The same turns and mirrors carry the whole set onto itself, and each row onto the other rows of its family. Which rows share a family with each named row? Give them in list order.
These 32 rows form 4 families of 8 rows each.
tusot: [-18 -39   8 -31  12 -33  60  -8   7  26 -10 -38  27 -14]
zati: [ 11 -17  20 -30  39 -26  46 -17 -25  19  -9 -17  30  -3]
Tusad: [ 41 -22   9   1  23 -17  11  -7 -36  -4   0  55 -18  26]
kamis: [-54 -40  11 -18 -63  25  21  12  22   8  -9 -14  -1  30]
Gadut: [-25   4   5 -11 -54  57 -24   5   2 -12 -11  24   3  33]
bobid: [ -7  12  24 -13 -23  55 -22  -4 -23 -13  -7  33   7  44]
Lum: [ 30  12  21 -22  44  -2  17 -25 -39   7  -9   7  33   1]
mazus: [-14  18 -41   2 -46  30 -12  -1  25  -1 -25   4  23 -36]
Demil: [ 25  -3 -33  15 -35  13 -20   6  -1 -13 -11  64 -22   5]
sizom: [-14 -70 -21  -2 -32 -39  44  15  19  14  -6  13 -26   3]
Dekir: [-32 -14 -37  -9 -50   7  17   6  41  10 -22 -20  21 -35]
sar: [ 14  40 -26   0 -16  38 -25 -11  -2  -8 -21  27  28 -25]
Lik: [ 29 -49  15 -10  23 -36  41  -3 -31   9   2  32 -17  27]
kuvu: [ -8 -16  26 -16  31 -67  24 -17 -21  -3   1 -21  30   6]
Pamin: [ -1 -24 -43  15 -58   7  -4  17  23  -8 -11  44 -27  -5]
Sil: [ 41  -5 -11   6  -4   5 -13  -3 -24 -12  -7  70 -18  15]
vifik: [  5  40 -17  12 -12  -5 -47 -12  -5 -31  -8  21  26  -9]
poda: [ -6 -20  53 -33  13  17  22  -8 -37   6   2   7   8  56]
linun: [-46 -29 -14  -5 -34 -57  18   2  33  -4  -7 -36  22 -18]
fureb: [-33 -35  11 -12   2 -73  30  -7   8   1   0 -38  25  -5]
veba: [ 18  38   7   5  20 -18 -35 -21 -30 -28  -3  19  27   2]
Tukuf: [-33 -36 -18 -21 -29 -19  47   0  30  22 -17 -38  23 -25]
bovi: [-40  -4 -31   7 -55 -29 -11   4  39 -12 -13 -18  19 -24]
zepe: [ 15  14  25  -9  39 -46  -4 -22 -38 -15   0   0  29  11]
vemu: [-30 -47  50 -35  -6   5  41  -2 -18  12   1 -11   8  51]
Binob: [ 31  36  -1 -12  21  24 -13 -20 -31  -6 -14  28  30  -8]
mer: [-19  26 -34  13 -46 -10 -40  -3  23 -27 -13   5  22 -19]
Pepo: [-43 -15  -2 -12 -69  46  -3  12  19  -3 -12   7  -1  29]
Sisob: [-47 -54  30 -31 -36   6  40   9   5  13  -3 -21   3  43]
besu: [  0   0  42 -24   3  36  -4 -12 -42  -8   0  26   7  58]
pemi: [  4 -70   4  -9  -1 -47  52   5  -7  18  -1  14 -21  20]
bavog: [-14 -51 -35   7 -57 -16  21  18  33   4 -10  25 -28  -5]

Same family as veba: kuvu, vifik, linun, fureb, bovi, zepe, mer
Same family as bobid: kamis, Gadut, poda, vemu, Pepo, Sisob, besu

The same turns and mirrors carry the whole set onto itself, and each row onto the other rows of its family. Which rows share a family with each named row? Give them in list order.
These 40 rows form 5 families of 8 rows each.
niri: [-34  30   4  23   2  -6  20 -30 -49   1  67 -42 -58 -26  30 -34 -61  47]
gilu: [-35  69  -3  58 -46 -27  14  12 -13  -9  56 -78 -63 -12  -6 -77 -53 -14]
relub: [ -1  54 -34  55  -6  -8 -24  -2 -73 -96  -3 -20 -43  27  25 -72 -11  42]
mipev: [  29   63  -14   13  -30  -10    9  -36   -9  -19    8  -29  -41   69
   49 -114  -61   59]
Tuva: [-13  55  11  76 -46  -7   6   1  -1  -6  58 -61 -39 -19  -8 -65 -43  -9]
Motol: [  39   68  -12   16  -53  -28   -9  -32   -4  -11    5  -43  -28   50
   39 -103  -63   60]
Duzuk: [  1  68 -28  57   9   4 -22  13 -62 -89  -1 -34 -26  20  41 -49   2  37]
nov: [ 30  76  -7  35 -43 -17  -1 -40  12 -12   1 -40 -22  65  37 -86 -63  55]
Betud: [  40   82  -17   32  -27  -18  -18  -30  -22   -9    8  -33  -43   58
   33 -110  -59   63]
Ruf: [ 27  95 -61  36  14  17   5 -43 -18 -45  15 -22 -74  40  49 -59 -49 -10]
Fifu: [-24  48  -6  68 -65 -10  26  -9  -7 -13  43 -63 -64 -17 -10 -64 -58  -6]
Firi: [ 11  39 -32  57  -6   6 -17  -1 -60 -98 -13 -45 -49  13  37 -40   1  26]
netaz: [-44  37 -14  -7  11 -81  24 -13  -4 -48  44 -35 -55  16  56 -24 -26  21]
favo: [  -2   48  -11   28  -30   13   15   -8   30  -28   61  -82  -40   43
   17 -109    2   20]
Nuga: [  33   76  -16   14  -31   -7  -15  -36    4  -20   -1  -52  -42   50
   31 -105  -67   70]
mam: [  -3   48  -30   24  -30   26   22  -29   28  -35   54  -83  -45   43
   37 -109  -15   33]
tazeg: [   3   54  -16   23  -33   12   27  -12   30  -42   41 -110  -36   39
   11 -103  -20   28]
lene: [-27  39  14   7  -7   9  13  -6 -55  -8  68 -41 -65 -13  37 -29 -71  51]
Tode: [-28  55 -13  62 -48 -27  16   6 -10  -8  35 -56 -50 -12 -23 -68 -52 -21]
Gisa: [ -1  52 -30  64  -7  -7 -23  15 -70 -76  -9 -40 -46  33  32 -54   5  46]
tefab: [ 37  82 -48  49   8   4   3 -35 -23 -40  -5 -17 -74  45  62 -64 -48 -10]
nep: [ 12  50  24  27  -5 -63  33 -29 -24 -97  23 -17 -35 -14  29 -49   1  50]
Tupo: [ 13  48  31  19   3 -54  30 -30 -33 -99  -4 -33 -53 -17  15 -49 -17  41]
Nazo: [ 18  62  34  18   0 -39  24 -33 -12 -95   4 -18 -56 -30  28 -52 -10  32]
Vogu: [-35  31 -30  -5   4 -70  13  -4   1 -41  22 -52 -49  -4  59 -13 -22  43]
repan: [-36  33 -32   3  20 -85  18 -16  -4 -43  34 -62 -48  20  51 -25 -30  32]
zavek: [-36  54 -22 -22  22 -75  22 -19  -9 -34  40 -52 -68   3  32 -25 -32  36]
fodu: [-32  29   0   6  -9   3  -5  -6 -46   4  65 -48 -52 -14  16 -18 -64  45]
fode: [-47  17  -3  23 -15   0   0  -1 -42   1  53 -42 -77 -13  36 -33 -72  38]
kade: [-44  26  18  22 -22  13  -3  -2 -35 -10  75 -36 -62  -7  15 -30 -62  43]
zozi: [-11  41   3  24 -26  33  12 -20  33 -45  55 -93 -49  45  20 -92  -8  25]
kat: [ -5  55  -6  57 -66 -23  14  -8   9  -2  36 -72 -49 -11 -19 -63 -43  -9]
mepe: [  -1   28    4   20  -23   30    9    2   36  -36   45  -81  -47   36
    9 -105  -29   23]
pakav: [ 21  58  32  23   7 -52  12 -24 -13 -98  13 -19 -72  -5  17 -37  -4  31]
Gel: [ 29  96 -44  43  14   9  -4 -22 -15 -62 -14 -23 -84  29  49 -60 -43 -12]
zoko: [  4  35 -18  58   9 -12 -11  10 -55 -88 -13 -37 -23  28  46 -43   9  43]
laz: [ 34  93 -58  24  -1  19   9 -44 -38 -39   2 -37 -58  44  59 -62 -34  -9]
numir: [  8  70  36   8   4 -53  33 -41 -34 -89  17 -30 -46 -23  31 -36 -23  42]
naso: [ 25 104 -43  40   8   4 -26 -32 -32 -40  -2 -16 -60  47  42 -54 -47  -8]
lutu: [-46  27 -33 -14  11 -77  27  -5 -22 -37  41 -50 -61  12  36 -30 -40  11]

Same family as tefab: Duzuk, Fifu, netaz, favo, Nuga, Tupo, fodu
Same family as fode: mipev, Tuva, Firi, tazeg, nep, zavek, naso
Same family as Betud: mam, kade, kat, Gel, zoko, numir, lutu

